(in the rows, 128 means zero)
Each path below is one point turned by a fixed rotation once a step. After each direction that follows a path, write how fast that rotation turns it, in degrees per step (0 if it stays still).
Each turn is a multiple of 5 degrees from 10 to 175, or 0.
Each row of a path follows its step; steps can be skipped.
Rotation 1:
step 2: [118 133 131 137 121 124 129 130 123 131 134 111 118 117 128 148 112 127
 121 106 130 119 124 126 140 130 129 127 125 129 123 116 126 122 120 111
 137 130 132]
step 5: [126 140 143 117 133 132 135 140 128 127 149 134 134 137 133 137 110 136
 144 133 131 140 133 129 140 137 130 133 133 123 123 123 123 124 134 142
 130 130 128]
step 6: [139 141 124 126 129 121 138 119 128 126 132 129 107 120 142 134 128 132
 134 111 124 109 113 117 128 134 133 119 138 131 126 119 122 119 134 130
 124 136 138]
step 9: [123 136 131 117 145 121 135 138 132 119 124 133 130 143 136 113 118 128
 129 119 135 142 125 136 121 116 125 141 139 125 120 120 123 126 135 131
 136 143 128]
step 10: [142 137 130 134 130 137 135 125 137 126 127 132 128 114 111 128 111 136
 141 114 126 126 121 116 109 125 140 130 139 131 126 121 129 116 122 125
 123 123 129]
step 13: [120 130 117 138 138 133 146 134 118 112 134 120 139 132 119 124 127 133
 132 112 119 137 137 137 129 116 125 133 116 128 122 124 115 128 127 137
 143 133 129]
step 14: [136 137 144 130 135 133 125 115 133 132 134 105 126 121 130 134 110 141
 124 120 131 125 121 120 119 127 127 143 127 120 120 127 115 135 132 122
 133 117 124]
step 16: [125 126 137 142 128 126 134 121 117 124 136 125 132 129 132 140 117 128
 123 120 140 133 138 135 122 148 147 134 134 135 122 134 133 131 106 126
 117 121 130]
step 18: [145 145 129 127 138 118 138 124 121 137 141 112 130 133 137 125 115 123
 135 126 128 128 123 118 135 130 140 137 120 145 119 129 122 128 139 128
 118 135 125]
Speeds:
[130 130 125 129 130 129 129 131 126 129 131 125 126 127 130 125 125 128
 128 129 130 130 127 124 125 131 129 131 129 124 133 131 129 131 127 128
 120 122 129]	170
[129 128 129 126 130 129 126 128 132 123 123 126 123 128 134 130 129 125
 127 130 128 126 127 127 124 129 127 127 131 127 126 133 126 133 132 130
 131 130 129]	130
[129 132 124 133 127 127 127 125 125 127 131 125 130 130 130 129 131 129
 130 130 121 123 127 128 131 128 124 129 127 128 132 126 124 132 130 129
 129 130 129]	60
[125 132 126 128 128 128 129 130 127 128 125 123 128 127 129 128 130 127
 130 130 130 136 131 129 129 126 126 125 127 123 131 129 129 124 128 127
 129 133 133]	170
[128 131 130 128 134 128 127 128 123 130 126 132 122 130 131 124 123 126
 127 129 131 125 128 128 133 125 127 126 126 130 128 127 129 129 126 127
 127 130 131]	115
[124 121 127 130 129 130 130 130 125 129 129 125 131 125 130 125 132 124
 126 129 131 128 126 128 128 130 130 129 127 130 127 126 130 133 124 131
 129 131 131]	80
Rotation 2:
step 3: [124 125 121 121 129 127 118 128 120 124 131 130 128 129 121 113 129 127
 131 134 136 123 135 125 128 128 134 132 139 117 130 127 107 112 137 134
 135 132 133]
step 4: [128 132 129 128 139 123 131 136 128 119 122 144 126 119 129 122 119 137
 131 113 131 130 119 114 122 135 141 127 129 139 130 121 131 126 119 127
 135 131 125]
step 7: [113 134 133 132 122 142 132 129 130 124 118 130 122 128 126 127 133 140
 134 119 128 127 123 131 133 144 142 140 137 130 127 134 121 136 125 134
 132 123 131]
step 8: [136 117 118 131 132 135 125 124 132 121 133 128 136 119 125 132 129 139
 141 141 123 136 117 121 127 130 119 140 123 129 127 118 133 124 129 129
 134 115 132]
step 9: [131 124 120 131 125 122 125 125 130 131 132 128 126 130 116 108 137 137
 129 120 133 120 129 135 117 123 127 124 143 121 132 130 126 112 129 140
 131 127 127]
step 10: [131 122 124 127 131 127 134 135 119 121 120 137 123 124 114 127 120 137
 129 121 140 130 132 121 136 133 143 139 129 126 138 116 122 134 126 122
 133 137 121]
step 11: [137 127 123 126 125 117 129 121 134 126 121 131 131 128 146 125 123 124
 136 116 124 134 131 122 120 134 128 144 120 135 128 125 120 120 129 136
 133 112 129]
step 12: [119 133 113 124 132 132 116 132 125 127 125 125 123 126 126 127 135 131
 129 124 126 128 136 129 128 135 120 123 135 126 145 129 140 112 124 121
 129 118 113]
step 18: [119 131 113 124 124 127 123 127 134 128 111 132 121 129 131 122 141 135
 141 131 120 132 136 120 127 129 122 131 122 116 137 131 130 129 125 124
 132 119 117]
Speeds:
[128 127 129 125 128 126 126 132 128 127 129 130 127 123 127 132 133 124
 128 127 132 129 131 133 129 129 129 130 135 129 125 126 124 131 126 130
 126 132 128]	110
[130 131 128 127 128 124 131 124 132 128 129 128 124 122 130 134 132 130
 128 131 129 126 127 126 126 130 123 124 127 127 132 127 127 128 131 131
 130 127 127]	110
[129 129 133 130 130 131 123 132 129 130 129 126 128 129 124 130 132 129
 132 132 125 122 124 129 129 128 129 130 130 127 125 128 129 130 133 127
 130 123 128]	60
[135 132 128 133 130 124 125 128 125 130 129 130 125 129 127 127 128 126
 131 124 126 129 131 129 126 129 132 126 124 127 128 124 127 128 130 126
 129 131 127]	60
Rotation 3:
step 1: [131 152 124 133 131 122 123 126 120 123 139 143 136 120 140 141 117 137
 123 133 137 126 125 123 131 121 124 131 129 133 133 140 135 125 119 121
 124 121 123]
step 2: [128 139 124 131 128 125 134 120 126 119 144 135 133 129 124 141 132 129
 115 144 139 135 124 123 131 120 121 132 126 135 119 144 127 128 117 122
 136 117 118]
step 6: [122 130 125 125 129 136 125 109 125 129 134 125 132 137 130 133 126 137
 117 135 155 125 133 127 115 112 134 126 130 140 121 121 123 129 130 126
 123 132 126]
step 9: [131 133 122 128 131 138 134 114 139 127 123 135 134 136 124 128 133 136
 110 141 132 130 130 130 120 118 114 115 127 139 121 118 120 115 128 134
 126 136 118]
step 11: [131 150 118 137 129 118 134 122 127 132 126 130 137 121 122 131 122 131
 127 131 142 123 129 126 137 116 112 132 134 124 131 125 127 116 124 131
 113 121 116]
step 13: [135 148 127 122 132 130 123 122 132 124 134 130 138 134 125 138 112 141
 119 132 139 135 128 124 139 124 125 120 116 128 137 118 116 124 130 123
 139 121 128]
step 16: [135 138 137 127 127 138 126 118 130 142 126 130 124 133 128 134 107 139
 123 134 143 139 132 120 118 114 131 120 137 130 131 124 120 124 124 127
 135 124 133]
step 18: [117 144 117 129 132 137 135 121 121 130 130 135 123 130 133 141 126 135
 124 145 141 127 126 134 119 130 126 127 134 135 114 139 130 115 122 124
 129 117 128]
step 20: [145 136 133 132 136 128 126 123 127 132 132 145 134 124 135 138 121 132
 124 140 127 124 129 134 129 110 125 119 121 140 134 139 133 116 115 130
 124 128 125]
Speeds:
[125 129 131 126 125 128 129 127 124 129 125 126 120 131 128 128 129 131
 131 131 130 128 127 131 124 125 133 126 128 125 128 129 128 125 132 130
 130 133 128]	35
[128 122 130 128 129 131 129 124 134 130 128 125 127 132 128 128 131 131
 125 128 130 128 129 126 126 125 126 125 125 127 130 125 130 131 127 123
 133 126 127]	110
[126 127 128 130 129 125 129 130 130 123 125 133 128 127 134 125 133 128
 128 130 127 128 128 127 129 124 124 124 129 127 130 127 131 121 129 127
 128 126 128]	35
[126 124 128 130 126 125 131 128 129 132 130 128 125 129 130 126 119 125
 131 127 126 125 124 128 130 123 124 127 125 129 126 129 124 127 127 129
 128 128 129]	90
[124 127 133 133 135 125 125 128 125 133 128 127 130 128 127 130 127 133
 124 127 127 127 127 128 129 129 128 131 123 126 131 128 130 126 128 130
 126 129 132]	110
[128 122 131 128 128 130 127 124 123 125 131 131 129 121 129 130 130 127
 129 130 131 125 126 127 126 128 127 126 127 128 126 133 127 131 125 126
 126 133 129]	20
Rotation 4:
step 2: [127 122 130 146 119 123 126 144 134 136 135 137 121 118 123 132 130 113
 143 132 127 128 125 131 125 139 128 134 139 136 124 116 130 124 128 130
 132 136 122]
step 4: [118 133 141 123 115 134 129 117 142 130 132 128 121 127 122 133 133 137
 122 136 133 126 132 141 108 127 127 127 130 122 133 126 123 124 121 147
 130 130 130]
step 5: [125 128 128 133 124 131 142 125 127 129 124 145 121 125 115 124 136 116
 128 134 135 131 132 142 121 140 122 142 123 125 120 115 133 120 132 133
 123 119 122]
step 7: [115 136 137 134 128 120 123 119 144 122 134 128 123 127 130 120 129 128
 117 113 122 128 135 131 123 125 124 127 128 132 124 114 125 130 109 137
 137 129 138]
step 9: [144 131 129 142 124 126 130 145 138 126 128 125 137 130 123 129 142 114
 139 126 130 126 126 141 132 133 120 128 127 133 122 131 122 126 127 145
 128 140 128]
step 10: [130 136 137 140 126 132 118 137 133 121 133 142 125 128 127 121 133 124
 124 109 126 130 121 120 121 126 124 137 140 140 135 120 130 120 127 130
 133 142 135]
step 11: [109 127 128 122 120 137 123 126 127 125 134 128 126 124 128 139 143 137
 129 134 132 119 125 132 118 121 113 136 135 132 136 117 120 127 125 127
 132 146 129]
step 18: [118 132 124 132 134 133 125 136 116 117 139 134 129 127 138 131 133 125
 136 123 127 128 132 134 125 135 121 142 128 133 124 114 129 121 110 121
 129 146 127]
step 20: [129 137 140 130 124 129 131 139 134 128 127 131 116 137 108 120 135 128
 136 124 132 132 118 123 115 125 122 137 129 123 135 114 136 125 130 142
 125 128 128]
Speeds:
[132 126 129 134 129 128 133 127 129 124 127 126 126 130 127 124 127 129
 127 127 126 135 125 128 128 127 127 124 129 131 133 132 127 130 128 128
 130 130 130]	110
[127 125 129 126 132 123 129 125 128 131 127 128 121 124 128 128 128 131
 129 127 127 124 122 127 128 122 130 129 124 129 127 127 125 130 126 129
 129 131 129]	90
[128 128 124 130 130 125 129 126 125 123 131 132 129 130 128 129 126 129
 124 129 133 126 127 130 127 124 125 128 125 127 130 126 127 126 133 122
 123 131 128]	140
[128 127 128 128 133 129 128 124 126 125 127 125 128 128 128 126 128 125
 128 123 128 130 129 133 129 129 129 128 127 123 125 127 128 126 122 129
 122 127 134]	35
Rotation 5:
step 2: [130 134 141 120 132 117 120 127 133 133 121 124 108 133 130 135 122 124
 130 121 104 123 132 144 121 130 130 124 127 120 129 130 123 126 137 130
 115 129 137]
step 5: [121 130 137 129 133 118 140 123 125 122 142 132 118 142 130 134 130 125
 117 127 109 137 116 136 132 123 126 126 127 136 138 140 136 118 139 117
 126 130 128]
step 7: [128 127 132 137 132 126 127 119 124 113 120 127 130 133 119 127 135 123
 132 133 122 140 114 133 132 143 121 133 131 106 128 137 120 115 128 142
 123 134 128]
step 9: [143 138 128 136 129 107 124 112 119 127 119 132 123 128 131 142 126 127
 131 122 116 130 120 129 125 123 136 122 121 133 120 141 121 123 125 124
 128 126 144]
step 10: [135 135 131 126 117 135 120 109 126 130 117 127 118 140 128 127 128 127
 135 122 122 139 117 138 134 131 125 111 138 131 124 136 114 126 133 129
 125 126 143]
step 12: [124 131 133 134 117 117 136 133 128 127 112 133 125 130 139 141 137 118
 122 140 119 121 123 139 117 131 126 128 133 135 135 141 136 116 133 126
 116 124 136]
step 15: [126 133 126 140 120 126 135 120 130 137 129 126 129 131 118 122 128 115
 117 124 116 139 112 138 119 124 133 143 137 127 127 143 132 122 133 143
 120 128 122]
step 16: [136 143 131 141 127 126 147 121 133 123 128 130 121 125 131 138 134 125
 119 126 116 137 122 133 120 113 123 131 133 122 112 132 127 116 124 137
 138 125 127]
step 20: [127 149 131 128 118 122 130 121 125 122 113 108 117 137 126 135 128 119
 122 120 122 130 138 135 125 132 123 118 122 127 130 126 135 115 140 130
 126 125 131]
Speeds:
[126 127 129 130 129 131 130 130 126 132 122 126 131 130 130 123 132 128
 128 126 130 128 127 125 131 127 128 134 130 126 126 130 125 127 127 128
 121 129 126]	95
[130 132 129 132 129 129 128 123 128 133 129 128 125 126 128 125 127 132
 122 123 130 129 129 128 126 127 131 128 131 131 127 130 124 130 130 127
 132 128 129]	60
[126 128 130 128 125 126 128 129 128 126 132 124 129 128 121 128 128 128
 127 129 124 125 133 125 130 125 130 131 131 126 128 130 129 131 134 123
 124 130 131]	115
[123 129 125 127 122 131 128 131 133 129 129 130 130 128 126 131 130 129
 127 126 128 126 127 131 124 127 127 130 124 130 120 129 124 128 129 128
 127 127 126]	20
[127 123 130 122 131 126 128 127 128 127 130 128 126 130 130 127 126 137
 126 130 126 129 125 129 127 132 131 129 124 127 125 130 126 125 127 127
 125 130 131]	10
[126 127 132 129 130 126 124 127 126 126 127 129 130 128 128 128 129 128
 132 128 134 124 125 129 127 122 127 129 126 132 127 132 130 127 127 124
 132 134 129]	80
Rotation 6:
step 1: [130 113 127 135 138 142 123 142 133 128 133 139 129 122 118 132 136 119
 129 139 124 126 138 130 124 126 112 128 133 131 119 149 141 122 134 130
 125 121 138]
step 2: [126 129 129 132 132 129 131 128 144 133 126 121 150 131 121 124 133 138
 132 123 131 116 115 114 126 144 140 125 133 139 128 144 124 116 127 118
 125 134 128]
step 5: [132 110 113 133 128 126 120 130 129 134 130 134 140 105 117 116 134 128
 124 127 115 116 131 121 134 138 131 138 135 132 138 129 140 123 127 127
 129 132 124]
step 7: [119 131 121 135 129 119 127 134 142 123 122 137 159 124 125 123 137 120
 118 134 131 127 129 126 131 125 131 117 125 135 120 127 125 128 139 121
 136 119 115]
step 9: [116 119 112 129 124 137 117 126 145 125 123 114 141 132 139 122 134 139
 124 128 126 115 117 120 135 132 129 128 136 121 132 131 129 129 130 126
 109 128 124]
step 11: [114 124 117 134 103 123 138 132 132 130 127 143 130 131 123 126 143 128
 132 129 128 121 128 119 121 130 122 132 115 127 123 137 127 126 120 115
 118 120 118]
step 12: [129 120 122 132 136 145 125 134 152 137 135 128 141 118 122 124 142 123
 119 131 119 125 128 138 131 120 128 132 127 135 128 130 148 132 133 131
 124 123 134]
step 18: [116 143 127 135 115 114 134 135 138 122 125 124 139 125 131 127 149 123
 116 121 124 116 128 121 131 134 129 117 117 138 117 137 132 121 132 128
 128 129 126]
step 20: [124 116 124 128 127 121 132 122 141 129 124 125 134 127 128 115 132 142
 136 127 131 114 119 110 130 142 137 126 146 131 128 139 127 118 128 119
 122 139 132]
Speeds:
[130 126 126 131 129 125 129 123 125 130 127 131 128 126 120 127 126 130
 134 129 130 128 126 126 127 128 133 130 125 129 128 130 127 126 123 124
 127 127 127]	120
[126 135 128 131 129 126 127 130 131 127 128 131 126 131 130 128 127 128
 132 130 131 124 129 127 127 129 132 129 131 125 125 122 127 124 127 130
 132 125 124]	100
[127 128 129 127 127 127 123 131 130 131 131 128 135 129 126 128 122 127
 125 126 126 125 125 129 128 129 127 131 124 130 127 125 124 131 123 131
 127 128 125]	155
[129 126 130 125 125 130 127 123 128 126 126 128 127 134 131 125 133 127
 127 126 130 126 130 127 123 131 131 132 127 129 127 133 122 129 128 129
 130 128 127]	160
[130 128 128 128 127 132 133 129 128 134 130 136 130 125 129 130 129 130
 128 127 130 127 126 131 125 127 124 130 129 130 130 129 123 124 131 128
 130 126 128]	70
[122 127 128 130 129 124 126 125 126 131 123 128 131 128 128 131 135 124
 128 126 131 127 127 126 132 128 128 128 130 131 134 125 126 128 129 131
 125 126 126]	160
[128 132 127 130 128 122 131 127 128 128 122 123 130 126 130 127 124 128
 128 129 133 129 124 130 125 128 124 131 130 129 127 130 127 133 130 125
 131 128 127]	100
Rotation 7:
step 3: [119 130 114 132 138 130 136 126 114 125 132 142 125 132 136 127 129 116
 136 120 125 135 105 132 138 127 114 134 121 122 124 135 124 136 128 121
 129 136 132]
step 4: [132 144 141 126 128 140 123 115 130 124 128 123 120 126 117 125 120 130
 127 140 138 117 138 123 135 129 140 116 121 122 127 120 130 118 134 132
 128 110 123]
step 8: [116 137 121 134 121 121 129 126 126 119 118 137 133 133 115 125 133 118
 141 140 121 126 135 128 142 127 128 144 118 126 128 123 131 121 133 125
 147 135 125]
step 9: [135 129 134 127 124 144 115 133 113 130 139 123 127 121 141 122 125 128
 126 119 132 118 135 122 119 125 131 113 133 132 130 117 128 119 111 121
 120 127 134]
step 10: [137 129 119 140 137 119 136 133 150 121 117 122 137 133 127 130 129 133
 124 125 128 133 119 130 121 134 124 122 137 123 135 143 129 139 138 141
 135 126 128]
step 11: [114 106 132 120 128 123 131 125 126 124 137 133 114 132 113 131 129 117
 131 128 124 130 125 129 128 119 132 133 117 130 117 115 125 121 132 119
 115 129 121]
step 12: [138 146 137 123 131 137 122 124 120 139 124 124 131 118 135 121 123 136
 133 127 133 127 120 119 138 137 118 142 127 116 134 129 121 129 125 124
 139 129 144]
step 13: [116 137 121 140 127 123 120 134 128 114 120 131 134 124 126 134 132 116
 120 143 130 121 130 134 123 128 140 110 129 140 134 126 139 129 120 134
 131 127 118]
step 14: [149 109 120 127 128 142 141 134 128 125 133 116 126 145 132 124 134 134
 135 110 125 128 131 127 127 123 122 129 132 125 122 122 122 120 126 125
 126 129 123]
Speeds:
[125 128 125 131 129 129 125 129 129 127 126 130 131 130 131 127 130 125
 128 130 123 129 129 130 130 127 130 127 125 124 124 124 129 127 129 126
 120 123 128]	145
[125 128 127 127 135 130 127 127 124 130 132 126 130 125 128 124 125 129
 128 127 125 126 130 131 129 130 128 124 126 126 132 131 130 132 128 125
 128 130 134]	120
[123 130 130 133 126 131 126 133 126 130 129 126 131 132 131 129 126 133
 126 130 129 126 129 128 124 129 125 129 128 130 132 124 130 128 130 127
 129 128 124]	90
Rotation 8:
step 0: [137 130 123 132 130 131 122 113 121 140 141 131 126 118 134 129 127 128
 120 129 143 141 135 143 115 131 122 129 141 117 115 129 128 124 134 133
 133 125 126]
step 1: [146 115 112 145 129 127 141 127 125 131 131 126 134 125 122 131 130 121
 128 133 132 123 122 139 112 136 130 123 121 128 130 136 130 136 119 139
 128 125 139]
step 10: [132 113 120 142 125 121 142 134 130 141 127 134 128 138 124 126 136 125
 114 130 140 137 126 133 121 127 112 122 130 121 127 131 141 120 122 138
 132 128 135]
step 11: [131 133 113 130 129 125 125 106 124 124 125 129 125 139 126 129 120 138
 132 132 142 131 127 134 119 139 133 122 133 114 131 128 132 129 127 151
 123 134 130]
step 12: [125 131 122 143 145 129 136 137 137 136 127 141 127 134 128 138 138 123
 115 129 129 135 131 131 113 136 127 126 120 107 127 136 126 131 129 136
 128 124 126]
step 13: [127 128 106 131 128 134 134 119 142 136 127 130 127 138 138 126 127 132
 136 118 138 132 125 137 127 136 138 114 131 128 129 125 146 128 137 139
 133 122 129]
step 16: [125 124 120 127 128 142 132 124 122 137 135 144 125 123 130 124 122 123
 119 126 151 129 125 137 119 130 128 123 128 124 137 124 118 129 130 146
 121 133 143]
step 18: [133 131 115 145 140 134 134 116 122 135 133 141 133 137 130 123 127 139
 129 125 135 120 136 147 125 133 135 130 124 124 134 125 122 126 139 137
 120 125 132]
step 19: [122 122 118 134 143 135 140 126 130 138 138 138 127 129 137 133 132 137
 116 118 127 134 128 124 114 137 120 126 133 130 129 142 141 127 114 135
 133 130 134]
Speeds:
[127 131 127 125 125 129 125 125 128 131 124 128 129 130 129 127 125 131
 129 126 130 123 133 132 129 126 132 129 133 127 122 126 127 130 131 129
 131 132 128]	160
[130 130 126 133 124 123 125 131 128 134 130 126 130 129 130 127 127 131
 129 129 131 128 127 129 129 125 126 127 126 128 128 126 131 126 134 125
 125 123 128]	145
[133 127 132 132 130 127 132 126 122 131 131 128 128 128 129 124 124 129
 128 128 124 127 132 129 129 125 124 125 132 129 129 130 127 128 125 132
 128 129 125]	40
[129 123 132 126 125 131 129 124 124 131 123 129 126 127 129 130 123 130
 128 125 129 130 126 128 131 130 129 133 123 127 128 132 131 129 131 130
 129 124 128]	140
[122 130 124 132 127 123 130 125 124 129 124 130 125 125 127 129 130 132
 129 129 128 125 130 130 128 130 125 131 123 130 127 127 128 125 123 128
 129 129 127]	45
Rotation 9:
step 1: [129 128 135 132 118 128 127 121 113 142 114 131 131 147 141 125 130 128
 121 134 137 140 124 137 133 121 124 131 137 130 131 136 111 138 125 120
 113 126 122]
step 4: [120 129 126 134 120 127 122 108 127 136 110 121 125 141 136 126 126 121
 130 146 129 138 124 138 128 114 132 131 134 126 129 128 123 126 133 135
 123 112 112]
step 8: [136 122 124 139 139 111 132 126 118 136 131 132 137 132 136 121 135 125
 129 122 135 142 128 126 128 126 121 151 136 124 126 130 116 128 143 127
 125 109 130]
step 9: [131 117 123 136 123 115 123 131 124 121 129 114 134 125 125 125 124 125
 117 132 130 132 143 123 150 118 120 130 125 130 121 119 130 117 135 140
 129 108 118]
step 11: [140 128 137 140 125 130 119 122 108 133 127 122 141 129 128 127 133 121
 119 133 128 135 118 131 121 120 114 141 141 115 129 135 117 127 146 135
 127 124 124]
step 12: [138 117 126 136 115 121 114 129 117 127 128 129 134 125 123 131 124 125
 112 119 131 125 142 133 140 116 111 138 121 142 120 133 135 125 135 132
 121 125 137]
step 13: [131 119 127 133 128 117 122 128 119 130 124 134 132 122 125 127 153 137
 122 116 147 135 128 140 145 116 123 121 140 121 134 121 128 125 123 131
 119 131 131]
step 17: [124 129 129 137 122 129 117 111 110 138 127 121 123 131 139 126 131 122
 111 139 140 128 129 137 119 109 127 122 123 123 132 132 132 142 127 129
 116 135 135]
step 18: [132 134 140 149 127 124 128 123 124 141 121 139 134 141 129 127 130 135
 116 117 128 143 136 130 127 119 115 132 135 143 133 130 121 140 135 119
 118 126 130]
Speeds:
[130 128 123 133 130 130 129 129 125 133 131 129 130 126 129 128 121 124
 128 126 128 130 127 128 126 132 125 127 129 127 126 122 131 132 130 128
 127 129 126]	115
[126 120 127 128 130 129 126 124 130 124 128 127 126 128 128 130 125 121
 125 128 130 125 130 130 126 127 131 131 124 130 129 129 133 128 128 126
 128 130 128]	145
[128 127 128 126 129 129 129 131 123 130 134 122 128 126 130 127 126 127
 126 131 129 130 130 123 130 128 130 128 128 126 133 134 128 131 131 130
 130 128 132]	130
[129 125 126 129 127 131 134 132 133 126 133 128 127 128 124 132 124 132
 123 127 128 127 128 131 129 125 127 128 131 127 128 128 129 127 125 130
 126 123 130]	110
